In the data rows, the value 500 means zero.
Here are some points:
array([566., 204., 206., 245., 474., 271., 537., 496., 423., 401., 683., 614., 440., 453., 472., 415., 390., 375., 433., 607., 446., 624., 426., 513., 348., 544.])
array([615., 745., 523., 618., 477., 866., 295., 511., 579., 607., 76., 302., 594., 398., 338., 642., 178., 482., 445., 648., 403., 450., 652., 543., 848., 496.])
array([503., 629., 754., 710., 551., 538., 609., 428., 489., 616., 548., 404., 377., 373., 487., 644., 524., 548., 496., 589., 529., 466., 443., 605., 584., 470.])
array([563., 340., 355., 161., 403., 421., 427., 621., 488., 412., 430., 514., 512., 588., 600., 363., 427., 400., 428., 591., 415., 369., 542., 446., 480., 340.])
array([339., 362., 351., 346., 235., 363., 338., 595., 350., 399., 580., 532., 566., 573., 584., 239., 706., 418., 378., 512., 480., 422., 520., 556., 325., 447.])
array([394., 214., 262., 326., 471., 269., 506., 394., 382., 363., 817., 633., 406., 621., 674., 237., 724., 382., 549., 456., 506., 476., 425., 541., 194., 474.])
array([502., 737., 479., 282., 439., 723., 475., 589., 532., 499., 210., 396., 477., 570., 349., 595., 255., 444., 436., 791., 690., 499., 636., 559., 671., 392.])
array([395., 912., 597., 785., 461., 926., 546., 698., 712., 620., 0., 386., 568., 398., 288., 863., 78., 575., 499., 607., 435., 401., 596., 475., 956., 418.])
array([578., 611., 892., 718., 381., 589., 535., 590., 535., 543., 437., 426., 523., 351., 315., 526., 320., 632., 526., 428., 684., 505., 619., 522., 613., 528.])
array([528., 543., 673., 717., 435., 579., 416., 464., 655., 562., 423., 443., 493., 360., 446., 628., 454., 641., 531., 513., 128., 525., 497., 532., 663., 420.])
array([614., 640., 796., 372., 628., 798., 625., 532., 628., 556., 133., 400., 452., 398., 369., 763., 86., 644., 588., 443., 520., 517., 585., 477., 671., 524.])
array([419., 617., 605., 634., 447., 524., 665., 477., 515., 555., 431., 335., 605., 376., 483., 634., 303., 641., 587., 529., 553., 495., 430., 633., 536., 514.])
array([510., 592., 576., 507., 457., 762., 578., 523., 573., 377., 252., 491., 422., 426., 420., 647., 438., 472., 430., 554., 469., 425., 519., 474., 736., 531.])
array([454., 444., 192., 154., 397., 341., 433., 623., 348., 260., 615., 556., 457., 734., 498., 262., 570., 316., 303., 423., 423., 494., 434., 378., 443., 475.])
array([243., 239., 785., 601., 586., 419., 493., 451., 361., 521., 787., 491., 494., 303., 645., 636., 568., 611., 479., 476., 554., 617., 568., 487., 309., 583.])
array([609., 503., 0., 0., 342., 466., 473., 851., 308., 176., 21., 666., 849., 949., 323., 410., 141., 23., 238., 643., 336., 484., 412., 583., 630., 344.])
array([344., 371., 584., 680., 757., 293., 559., 316., 545., 615., 935., 669., 428., 436., 767., 335., 893., 573., 565., 350., 556., 663., 502., 460., 198., 638.])
array([641., 324., 130., 279., 495., 372., 498., 629., 365., 409., 518., 602., 587., 621., 464., 357., 597., 472., 474., 506., 485., 464., 534., 462., 361., 436.])
array([433., 248., 514., 499., 519., 319., 390., 417., 417., 632., 724., 615., 482., 556., 596., 356., 736., 485., 545., 445., 527., 682., 504., 561., 267., 613.])
array([600., 583., 613., 648., 365., 660., 425., 471., 478., 730., 357., 536., 553., 419., 494., 583., 571., 591., 652., 455., 499., 460., 577., 376., 461., 476.])
array([458., 543., 549., 381., 473., 508., 678., 464., 367., 552., 374., 71., 494., 513., 381., 471., 166., 464., 426., 477., 486., 575., 482., 513., 535., 492.])
array([438., 228., 153., 119., 414., 207., 506., 417., 275., 258., 586., 647., 500., 818., 504., 150., 569., 291., 347., 585., 480., 492., 493., 620., 348., 440.])
array([484., 419., 335., 343., 530., 520., 406., 633., 454., 365., 462., 468., 623., 676., 282., 484., 465., 356., 375., 488., 486., 465., 447., 445., 385., 418.])
array([427., 385., 613., 592., 550., 400., 529., 405., 613., 632., 677., 446., 593., 271., 611., 521., 690., 609., 516., 469., 647., 554., 494., 332., 400., 455.])
array([445., 238., 346., 433., 516., 332., 547., 475., 399., 450., 727., 568., 394., 477., 334., 331., 659., 286., 445., 380., 459., 524., 376., 484., 284., 398.])
array([669., 487., 356., 353., 559., 442., 455., 540., 414., 453., 341., 483., 481., 591., 483., 528., 478., 392., 521., 451., 511., 433., 537., 498., 481., 514.])
array([474., 397., 396., 393., 469., 575., 321., 598., 511., 421., 512., 486., 523., 703., 430., 415., 452., 424., 497., 462., 454., 454., 554., 517., 474., 363.])
array([476., 524., 591., 697., 882., 655., 612., 358., 665., 620., 529., 444., 627., 440., 29., 647., 706., 619., 477., 603., 604., 401., 470., 574., 550., 575.])
array([519., 639., 763., 592., 638., 623., 479., 506., 446., 514., 460., 454., 482., 433., 510., 526., 379., 594., 511., 524., 556., 476., 549., 650., 610., 842.])
array([445., 541., 740., 650., 592., 448., 436., 440., 508., 472., 673., 447., 742., 332., 645., 522., 742., 643., 442., 471., 458., 458., 699., 434., 372., 536.])
array([575., 676., 715., 873., 535., 590., 573., 475., 499., 555., 448., 420., 602., 377., 406., 662., 534., 767., 635., 439., 335., 465., 554., 504., 591., 566.])
array([670., 722., 0., 0., 359., 584., 535., 740., 328., 189., 99., 711., 361., 796., 245., 529., 0., 131., 411., 668., 314., 388., 390., 501., 731., 251.])
array([459., 445., 656., 711., 550., 548., 510., 450., 526., 560., 581., 432., 431., 414., 540., 605., 590., 664., 548., 420., 581., 527., 546., 489., 467., 538.])
array([679., 577., 521., 510., 567., 648., 427., 497., 587., 542., 397., 438., 515., 535., 469., 592., 435., 455., 456., 537., 572., 521., 566., 519., 585., 442.])
30 more points follow, each with its number after it:
array([525., 437., 343., 226., 352., 547., 401., 612., 450., 275., 323., 536., 516., 776., 368., 475., 301., 311., 495., 596., 424., 463., 411., 556., 628., 382.]) 0
array([580., 739., 613., 497., 445., 796., 481., 546., 598., 577., 88., 348., 551., 348., 276., 766., 0., 588., 514., 477., 545., 432., 540., 601., 843., 506.]) 1
array([422., 573., 442., 418., 488., 369., 489., 369., 437., 524., 768., 648., 483., 600., 635., 365., 717., 345., 488., 406., 521., 559., 330., 390., 284., 485.]) 2
array([485., 418., 386., 547., 562., 544., 575., 369., 456., 451., 664., 479., 488., 608., 896., 454., 640., 699., 325., 581., 477., 452., 433., 404., 433., 498.]) 3
array([553., 478., 295., 263., 459., 223., 450., 476., 481., 404., 565., 646., 363., 576., 442., 301., 523., 479., 491., 511., 397., 528., 369., 280., 434., 326.]) 4
array([253., 225., 449., 678., 629., 148., 546., 292., 406., 517., 999., 558., 402., 454., 974., 192., 999., 538., 574., 424., 689., 774., 357., 302., 0., 652.]) 5
array([379., 547., 646., 790., 589., 614., 542., 519., 579., 582., 406., 397., 541., 493., 492., 619., 429., 598., 828., 581., 493., 506., 483., 498., 686., 484.]) 6
array([494., 359., 189., 198., 488., 396., 367., 529., 365., 305., 521., 624., 523., 726., 441., 390., 383., 352., 446., 413., 321., 527., 409., 524., 498., 503.]) 7
array([505., 443., 507., 538., 602., 181., 526., 521., 564., 596., 519., 448., 492., 567., 535., 526., 393., 467., 521., 476., 266., 529., 492., 463., 501., 587.]) 8
array([473., 711., 516., 673., 534., 658., 522., 573., 533., 521., 454., 312., 480., 345., 539., 568., 400., 583., 454., 466., 675., 513., 593., 495., 558., 525.]) 9
array([429., 403., 698., 537., 555., 265., 600., 318., 586., 491., 906., 599., 483., 482., 756., 238., 837., 368., 488., 440., 530., 612., 479., 451., 323., 616.]) 10
array([502., 554., 771., 842., 573., 536., 629., 299., 390., 564., 747., 506., 471., 282., 588., 602., 688., 675., 538., 462., 651., 570., 625., 488., 373., 448.]) 11
array([553., 394., 553., 310., 467., 441., 583., 319., 560., 586., 636., 423., 442., 494., 468., 413., 605., 490., 536., 540., 568., 523., 493., 539., 329., 448.]) 12
array([375., 297., 682., 623., 514., 310., 537., 428., 374., 673., 724., 515., 534., 355., 656., 574., 784., 598., 592., 492., 359., 578., 498., 419., 281., 534.]) 13
array([419., 522., 630., 999., 477., 398., 535., 310., 496., 643., 693., 515., 562., 459., 584., 536., 646., 653., 486., 315., 548., 628., 511., 441., 342., 572.]) 14
array([429., 369., 388., 663., 571., 265., 433., 393., 576., 504., 976., 479., 577., 378., 806., 139., 924., 568., 542., 419., 666., 657., 585., 462., 125., 675.]) 15
array([501., 540., 407., 280., 467., 635., 510., 587., 443., 467., 341., 497., 460., 518., 414., 618., 342., 478., 530., 475., 514., 614., 495., 562., 438., 429.]) 16
array([667., 763., 243., 156., 322., 824., 541., 854., 498., 328., 0., 414., 555., 694., 130., 669., 0., 301., 420., 543., 400., 235., 472., 662., 999., 245.]) 17
array([427., 350., 471., 320., 423., 260., 505., 583., 441., 243., 799., 623., 390., 645., 682., 272., 751., 478., 474., 516., 493., 528., 419., 518., 272., 412.]) 18
array([467., 521., 678., 828., 536., 379., 528., 440., 294., 677., 476., 411., 596., 373., 559., 540., 676., 365., 573., 498., 473., 550., 498., 501., 645., 534.]) 19
array([429., 599., 561., 575., 456., 604., 447., 434., 518., 542., 371., 497., 530., 585., 400., 632., 332., 448., 620., 501., 436., 543., 519., 577., 627., 475.]) 20
array([659., 638., 427., 361., 481., 711., 343., 609., 597., 422., 0., 513., 450., 559., 271., 670., 328., 375., 398., 684., 405., 0., 380., 529., 758., 474.]) 21
array([457., 667., 689., 913., 748., 362., 517., 265., 582., 671., 545., 460., 671., 330., 564., 601., 538., 576., 550., 436., 347., 561., 608., 500., 314., 573.]) 22
array([537., 518., 366., 402., 144., 490., 460., 619., 392., 401., 483., 580., 374., 630., 581., 439., 511., 312., 503., 488., 582., 438., 579., 529., 515., 448.]) 23
array([422., 254., 673., 681., 580., 350., 539., 296., 555., 544., 838., 562., 628., 326., 726., 387., 924., 809., 484., 427., 631., 672., 516., 544., 117., 499.]) 24
array([348., 249., 426., 381., 506., 180., 423., 484., 362., 391., 851., 581., 622., 523., 641., 123., 838., 391., 754., 323., 329., 588., 496., 576., 221., 527.]) 25
array([483., 306., 577., 294., 591., 414., 508., 477., 509., 544., 467., 523., 568., 425., 476., 431., 546., 530., 278., 463., 451., 491., 452., 505., 518., 519.]) 26
array([448., 535., 294., 323., 559., 490., 536., 498., 405., 460., 787., 296., 427., 616., 496., 419., 423., 347., 534., 542., 337., 431., 345., 551., 462., 630.]) 27
array([706., 866., 693., 502., 447., 897., 504., 537., 647., 515., 0., 232., 662., 362., 126., 917., 60., 576., 599., 564., 438., 291., 510., 489., 999., 243.]) 28
array([624., 308., 306., 245., 360., 346., 473., 551., 480., 306., 516., 555., 328., 825., 468., 306., 650., 221., 423., 493., 504., 535., 394., 509., 358., 452.]) 29
Which two of these numbered points are nearest to each point below, looking only along the 2 directions in which the first points spread most? Their numbers follow each, nearest first.
array([578., 699., 506., 334., 432., 752., 471., 765., 482., 383., 170., 438., 525., 618., 417., 676., 160., 462., 377., 577., 406., 429., 506., 473., 885., 538.]) > 21 1
array([581., 526., 102., 72., 380., 530., 440., 627., 484., 339., 203., 533., 301., 862., 262., 322., 326., 91., 512., 698., 389., 464., 441., 550., 683., 424.]) > 0 7
array([671., 522., 538., 416., 311., 459., 460., 578., 510., 527., 370., 571., 537., 535., 305., 582., 408., 473., 440., 609., 295., 206., 475., 533., 621., 490.]) > 16 20
array([456., 667., 482., 472., 607., 598., 582., 393., 493., 529., 248., 433., 495., 491., 376., 874., 396., 681., 498., 485., 458., 437., 489., 512., 658., 504.]) > 20 9
array([713., 800., 700., 669., 619., 871., 277., 611., 550., 571., 139., 322., 612., 406., 306., 848., 128., 659., 519., 465., 475., 359., 490., 497., 770., 490.]) > 1 28
array([549., 374., 442., 435., 476., 367., 485., 480., 456., 348., 477., 886., 462., 539., 652., 430., 597., 448., 527., 611., 447., 323., 483., 464., 353., 540.]) > 27 4
array([585., 623., 684., 797., 601., 571., 618., 391., 602., 644., 475., 465., 467., 427., 506., 647., 524., 645., 501., 531., 583., 486., 644., 506., 528., 459.]) > 6 9
array([406., 326., 552., 678., 540., 413., 560., 247., 610., 648., 979., 577., 400., 224., 787., 424., 869., 594., 425., 333., 456., 544., 442., 384., 153., 715.]) > 24 15
array([421., 396., 422., 460., 483., 304., 460., 427., 447., 600., 688., 567., 491., 474., 625., 284., 617., 452., 472., 526., 530., 579., 361., 534., 285., 524.]) > 2 3
array([538., 329., 368., 245., 404., 402., 470., 474., 409., 397., 652., 545., 332., 635., 538., 343., 472., 444., 428., 581., 599., 485., 391., 517., 319., 544.]) > 4 27
array([556., 456., 519., 424., 472., 463., 437., 491., 439., 470., 558., 393., 378., 517., 462., 444., 560., 485., 567., 485., 515., 478., 581., 479., 535., 582.]) > 8 26
array([398., 486., 638., 753., 561., 195., 449., 353., 535., 586., 677., 531., 576., 391., 823., 453., 773., 755., 553., 388., 515., 567., 473., 517., 283., 651.]) > 13 24
array([466., 416., 638., 685., 603., 400., 471., 306., 351., 557., 791., 451., 502., 405., 668., 493., 803., 671., 501., 425., 511., 624., 501., 485., 237., 675.]) > 13 24
array([241., 143., 512., 399., 616., 0., 586., 459., 418., 442., 999., 635., 435., 514., 932., 61., 999., 311., 522., 309., 531., 580., 536., 465., 0., 671.]) > 5 25
array([533., 205., 500., 443., 488., 153., 473., 443., 505., 474., 963., 503., 429., 542., 626., 153., 865., 452., 473., 310., 531., 483., 422., 430., 68., 711.]) > 25 15
